128 stands for zero in the data rows.
Here are some points:
array([144, 115, 165, 151, 144, 161, 146, 121,  90, 164, 107, 161, 127,  93, 143, 135, 141, 104, 127,  97])
array([125, 187,  97, 120, 123, 106, 105,  87, 160, 108, 171, 113, 159, 147, 129, 133, 141, 147, 136, 112])
array([157, 134, 141, 136, 140, 173, 139, 103,  85, 128, 158, 138, 162,  87, 123, 125, 172, 100, 141, 106])
array([141, 133, 150, 146, 132, 157, 163, 121,  93, 138, 126, 146, 153,  99, 139, 133, 144, 119, 137, 105])
array([122, 103, 140, 111, 139, 124, 130, 255,  99, 112, 112, 114, 107,  94, 101, 104, 111, 110, 129,  83])
array([133, 111, 163, 160, 120, 153, 143,  84,  84, 183,  91, 158, 128,  98, 184, 142, 130, 105, 113, 106])
array([117, 139, 102, 111, 129, 100, 109, 140, 191, 109, 141, 110, 120, 174, 114, 125, 113, 171, 132, 116])
array([137, 120, 151, 154, 138, 142, 146, 124, 108, 165, 102, 157, 122, 114, 156, 143, 133, 123, 129, 105])
array([133, 119, 150, 159, 132, 148, 156, 108,  88, 168,  99, 171, 137,  89, 156, 139, 147, 108, 125,  83])
array([132, 103, 179, 160, 120, 162, 147,  90,  75, 189,  82, 170, 121,  83, 173, 132, 126,  92, 107,  79])
array([146, 130, 153, 145, 131, 156, 158, 126,  95, 136, 128, 145, 152,  99, 137, 133, 145, 122, 136, 105])
array([123, 124, 147, 151, 126, 136, 182, 142, 105, 144, 108, 152, 137, 108, 133, 135, 135, 131, 130, 109])
array([110, 122, 101, 108, 121,  95, 102, 141, 200, 110, 118, 104, 103, 198, 110, 124, 104, 160, 120, 137])
array([140, 159, 114, 129, 132, 132, 125, 103, 126, 118, 174, 123, 161, 121, 127, 136, 151, 131, 142, 133])
array([109, 129, 100, 111, 117,  96, 109, 145, 190, 104, 129, 106, 111, 186, 110, 122, 103, 170, 125, 142])
array([131, 148, 113, 122, 136, 110, 115, 139, 177, 125, 126, 124, 124, 165, 132, 134, 120, 167, 138,  97])
array([112,  96, 131, 103, 129, 113, 125, 255,  88, 108,  98, 113,  96,  83,  93,  97, 106, 104, 118,  60])
array([130, 128, 119, 121, 131, 112, 106, 114, 166, 129, 116, 116, 110, 191, 140, 139, 109, 150, 126, 144])
array([156, 122, 166, 143, 135, 163, 138, 105,  95, 147, 118, 141, 142, 104, 154, 137, 137, 116, 125, 120])
array([121, 116, 111, 107, 102, 108,  96,  80, 115, 106, 115,  95, 108, 155, 127, 127, 100, 129, 105, 255])
array([169, 119, 154, 139, 135, 186, 118,  82,  82, 152, 119, 140, 137,  90, 150, 136, 150,  89, 122, 145])
array([137, 157, 112, 116, 128, 119, 111, 101, 144, 111, 180, 109, 142, 143, 122, 133, 129, 138, 136, 162])
array([122, 132, 116, 122, 134, 109, 122, 174, 166, 118, 130, 119, 116, 156, 116, 127, 120, 164, 138, 108])
array([157, 149, 122, 123, 146, 136, 115, 117, 126, 120, 176, 126, 144, 122, 128, 134, 150, 128, 146, 120])
array([123, 122, 151, 160, 127, 147, 171, 116,  90, 158, 105, 166, 141,  94, 142, 138, 145, 112, 128, 106])
array([144, 108, 169, 157, 132, 167, 138,  98,  80, 183,  92, 166, 123,  85, 164, 135, 135,  96, 116,  84])
array([141, 114, 171, 139, 138, 161, 160, 149,  93, 144, 113, 144, 128,  96, 131, 128, 132, 112, 132, 108])
array([142, 123, 151, 142, 137, 155, 142, 119, 100, 139, 129, 137, 134, 108, 135, 139, 139, 115, 136, 150])
array([130, 157, 103, 111, 129, 108, 105, 110, 167, 106, 179, 107, 133, 155, 116, 131, 127, 150, 136, 141])
array([118, 136, 105, 113, 136, 103, 109, 157, 189, 111, 140, 111, 114, 161, 110, 123, 121, 154, 139, 114])
array([124, 164, 101, 114, 122, 113, 114,  97, 146, 104, 188, 110, 151, 139, 116, 132, 136, 141, 141, 152])
array([110, 119, 103, 108, 121,  98, 110, 166, 189, 105, 118, 103, 103, 191, 110, 118, 102, 176, 122, 125])
array([156, 126, 152, 138, 153, 161, 139, 143,  99, 136, 137, 140, 136,  94, 123, 130, 150, 111, 143, 102])
array([143, 125, 153, 150, 121, 170, 148,  84,  78, 149, 113, 153, 159,  87, 153, 137, 153, 101, 124, 120])
array([134, 121, 151, 158, 129, 156, 159, 102,  86, 164, 103, 167, 147,  92, 154, 135, 152, 107, 127,  93])
array([119, 130, 135, 150, 128, 134, 184, 143, 100, 139, 117, 162, 152,  97, 126, 130, 152, 122, 139,  90])
array([113, 108, 100, 103, 105, 104,  89,  77, 110, 102, 116,  94, 103, 146, 114, 121,  97, 112, 101, 255])
array([116, 115,  92, 100, 103, 100,  85,  71, 116,  93, 129,  89, 103, 153, 116, 121,  98, 117, 101, 255])
array([121, 115, 107,  99, 108, 104,  93,  87, 118,  96, 134,  92, 103, 148, 108, 118, 100, 124, 110, 255])
array([115, 126, 112, 119, 130, 101, 122, 175, 180, 116, 117, 118, 112, 167, 116, 125, 113, 167, 131, 105])
array([126,  98, 155, 115, 140, 132, 132, 255,  84, 120,  99, 124, 104,  80, 104, 104, 114, 103, 121,  65])
array([145, 121, 155, 142, 135, 175, 154, 113,  83, 138, 134, 143, 145,  87, 127, 130, 157,  98, 136, 122])
array([115, 123, 103, 110, 129,  97, 103, 156, 197, 110, 125, 104, 107, 188, 114, 125, 106, 157, 128, 128])
array([138, 103, 182, 156, 129, 161, 148, 105,  78, 186,  88, 164, 116,  88, 162, 133, 126,  96, 112,  87])
array([146, 125, 146, 154, 142, 153, 132,  96,  94, 165, 108, 159, 138, 101, 162, 145, 149, 105, 128, 103])
array([130, 119, 166, 149, 122, 155, 188, 125,  86, 143, 107, 153, 143,  92, 140, 130, 135, 116, 127, 103])
Here are 40 more points, each followed by its number:
array([111, 128, 102, 118, 123,  96, 111, 142, 195, 119, 107, 116, 109, 193, 124, 126, 110, 167, 124, 108]) 0
array([138, 107, 177, 155, 131, 160, 151, 113,  87, 173,  96, 156, 121,  97, 156, 137, 128, 106, 118, 112]) 1
array([139, 118, 151, 143, 139, 170, 158, 134,  83, 142, 121, 163, 144,  82, 122, 122, 169,  96, 140,  83]) 2
array([147, 121, 151, 154, 124, 154, 129,  82,  87, 171, 100, 151, 133, 105, 185, 149, 136, 105, 115, 127]) 3
array([108, 109,  95, 100, 101, 101,  91,  80, 117,  97, 120,  94, 100, 145, 107, 116,  95, 116, 105, 255]) 4
array([138, 155, 103, 116, 147, 121, 110, 122, 146, 111, 198, 116, 142, 125, 110, 127, 152, 124, 151, 116]) 5
array([119, 134, 108, 110, 121, 103, 108, 135, 181, 110, 137, 105, 112, 186, 117, 128, 107, 164, 129, 148]) 6
array([110, 121, 109, 113, 119,  98, 123, 157, 180, 113, 114, 112, 110, 185, 117, 128, 104, 174, 127, 131]) 7
array([130, 116, 161, 160, 123, 151, 166, 102,  86, 171,  96, 165, 137,  97, 159, 138, 134, 107, 119, 102]) 8
array([112, 102, 111,  99, 130, 101, 107, 255, 116, 100, 102, 104,  97, 101,  96,  98, 101, 127, 120,  60]) 9
array([132, 156, 102, 120, 145, 120, 111, 115, 136, 109, 204, 121, 151, 108, 110, 127, 164, 117, 157, 110]) 10
array([127, 118, 115, 114, 151, 112, 108, 198, 160, 113, 138, 109, 106, 148, 109, 122, 114, 135, 139, 130]) 11
array([122, 112, 104, 106, 108, 113,  94,  77, 109, 105, 128,  94, 107, 137, 120, 124, 104, 109, 109, 255]) 12
array([136, 131, 150, 151, 128, 145, 157, 110, 102, 152, 114, 149, 146, 112, 153, 142, 139, 127, 130, 119]) 13
array([124, 130, 112, 125, 139, 112, 118, 144, 165, 122, 143, 118, 119, 156, 121, 134, 121, 140, 140, 148]) 14
array([120, 109, 137, 117, 137, 118, 142, 255, 100, 115, 112, 122, 108,  95, 104, 110, 118, 121, 131,  74]) 15
array([130, 140, 114, 143, 110, 125, 109,  70,  96, 146, 106, 128, 140, 128, 195, 156, 124, 114, 111, 184]) 16
array([111, 134,  96, 106, 113,  99, 101, 109, 186, 101, 139, 100, 112, 194, 113, 124, 106, 164, 121, 161]) 17
array([142, 116, 178, 145, 130, 172, 166, 126,  84, 144, 109, 147, 140,  89, 136, 127, 135, 107, 124, 101]) 18
array([112,  97, 133, 106, 125, 110, 129, 255,  88, 108,  91, 115,  98,  81,  96,  97, 103, 109, 115,  61]) 19
array([133, 171,  99, 119, 130, 116, 107,  96, 140, 105, 208, 113, 158, 126, 114, 126, 152, 128, 146, 127]) 20
array([142, 126, 149, 146, 129, 156, 144, 103,  96, 145, 122, 141, 143, 105, 147, 145, 142, 116, 129, 140]) 21
array([110, 138,  85, 111, 151,  89,  91, 139, 236, 107, 142, 117, 112, 147, 101, 118, 138, 119, 150,  79]) 22
array([121, 140, 109, 117, 128, 107, 113, 131, 178, 111, 143, 110, 119, 172, 118, 132, 114, 158, 132, 150]) 23
array([111, 119, 109, 114, 122,  99, 118, 176, 179, 115, 111, 108, 106, 188, 113, 120, 102, 178, 124, 119]) 24
array([120, 157,  98, 111, 113, 105, 108,  92, 161, 102, 162, 102, 133, 171, 118, 129, 115, 156, 126, 179]) 25
array([132, 125, 150, 150, 130, 155, 172, 128,  91, 145, 117, 155, 149,  92, 133, 133, 149, 114, 136, 105]) 26
array([124, 124, 102, 107, 107, 107,  93,  71, 113, 103, 135,  96, 113, 138, 119, 129, 106, 110, 108, 255]) 27
array([133, 136, 114, 113, 144, 111, 107, 165, 176, 115, 142, 115, 119, 158, 118, 126, 122, 153, 141, 109]) 28
array([142, 135, 139, 145, 140, 152, 157, 122,  93, 137, 131, 157, 161,  90, 129, 129, 166, 111, 142,  87]) 29
array([144, 119, 161, 153, 137, 158, 148, 116,  91, 166, 107, 157, 133,  97, 147, 136, 143, 107, 128, 105]) 30
array([151, 115, 160, 141, 143, 163, 139, 127, 100, 141, 125, 132, 129, 108, 136, 138, 134, 111, 133, 147]) 31
array([143, 108, 180, 150, 138, 158, 139, 120,  87, 180,  93, 160, 116,  97, 158, 133, 128, 103, 120,  95]) 32
array([137, 149, 126, 132, 142, 128, 140, 157, 130, 124, 143, 140, 148, 114, 123, 130, 148, 139, 146,  88]) 33
array([135, 148, 105, 118, 152, 120, 110, 147, 153, 108, 189, 118, 134, 125, 109, 128, 148, 123, 157, 105]) 34
array([146, 104, 184, 147, 121, 164, 119,  83,  77, 180,  90, 137, 114, 100, 188, 138, 113,  99, 106, 134]) 35
array([106, 125,  89,  97, 119,  88,  89, 119, 219,  96, 134,  98, 102, 197, 101, 118, 104, 147, 122, 150]) 36
array([147, 123, 150, 145, 140, 148, 130, 111, 109, 154, 118, 140, 129, 118, 157, 146, 136, 119, 130, 140]) 37
array([147, 126, 148, 147, 145, 150, 142, 125, 102, 153, 122, 153, 138, 103, 144, 136, 150, 113, 140, 102]) 38
array([148, 143, 134, 143, 132, 151, 138,  91, 100, 138, 135, 140, 163, 105, 148, 141, 154, 117, 132, 124]) 39
Which two of these numbered points are nearest to each point below, ignoring the 2 directions in which the first points spread most? Their numbers follow each, nearest first.
array([105, 149,  85, 108, 136,  88,  95, 126, 239, 103, 145, 110, 115, 159, 104, 118, 128, 137, 140,  77]) > 22 36
array([126, 130, 117, 115, 134, 109, 118, 187, 164, 113, 135, 114, 116, 150, 113, 122, 113, 160, 135, 102]) > 21 30
array([118, 121, 118, 117, 135, 104, 117, 201, 170, 120, 113, 117, 106, 159, 116, 122, 107, 163, 131,  95]) > 30 37
array([110, 167,  90, 112, 110,  94,  96,  77, 178, 103, 154, 102, 137, 181, 125, 136, 120, 145, 123, 167]) > 25 39
array([114, 121, 110, 118, 135, 103, 115, 179, 178, 115, 122, 114, 109, 168, 114, 127, 110, 159, 131, 121]) > 30 6
array([109, 163,  82, 112, 135,  93,  96, 106, 218, 102, 176, 112, 128, 149, 103, 126, 141, 129, 148,  96]) > 22 5
array([129, 171,  96, 120, 131, 112, 106,  96, 146, 108, 201, 115, 157, 128, 114, 130, 150, 129, 146, 131]) > 20 5
array([150, 142, 136, 143, 134, 157, 137,  93,  95, 137, 136, 144, 166,  99, 143, 139, 159, 111, 136, 118]) > 39 33
array([150, 110, 188, 140, 125, 179, 161, 118,  81, 143, 111, 136, 133,  91, 138, 128, 129, 108, 121, 123]) > 18 31
array([102, 104,  86,  93,  95,  88,  81,  71, 124,  86, 113,  84,  96, 169, 103, 105,  88, 120,  95, 255]) > 4 12
array([133, 136, 145, 137, 127, 151, 171, 137,  95, 126, 141, 138, 157,  99, 122, 127, 142, 123, 141, 119]) > 26 25
array([142, 115, 164, 154, 131, 156, 140, 102,  92, 171, 102, 155, 127, 103, 162, 144, 133, 106, 122, 118]) > 1 32
array([108, 130,  97, 115, 120,  98, 100, 102, 194, 113, 120, 107, 109, 204, 122, 132, 111, 148, 122, 155]) > 0 36
array([114, 123,  96, 102, 130,  96,  92, 136, 209, 103, 142,  99, 104, 190, 108, 119, 105, 143, 124, 144]) > 36 17
array([129, 137, 134, 150, 130, 132, 152, 110, 114, 151, 113, 152, 144, 122, 153, 145, 137, 135, 130, 112]) > 13 23
array([152, 115, 160, 145, 144, 174, 151, 129,  87, 143, 117, 157, 143,  83, 126, 124, 161, 100, 135,  80]) > 2 38
array([115, 128, 106, 113, 124, 100, 112, 136, 186, 112, 124, 108, 111, 190, 119, 127, 110, 166, 127, 138]) > 6 17
array([109, 126, 100, 112, 122,  97, 113, 141, 188, 108, 132, 105, 110, 180, 110, 125, 110, 152, 129, 163]) > 30 6
array([123, 108, 163, 168, 119, 151, 158,  90,  77, 188,  87, 173, 124,  89, 168, 137, 131,  99, 113,  99]) > 8 1
array([109, 125,  99, 109, 119,  94, 115, 163, 195, 105, 120, 108, 110, 182, 111, 123, 106, 179, 125, 112]) > 17 7
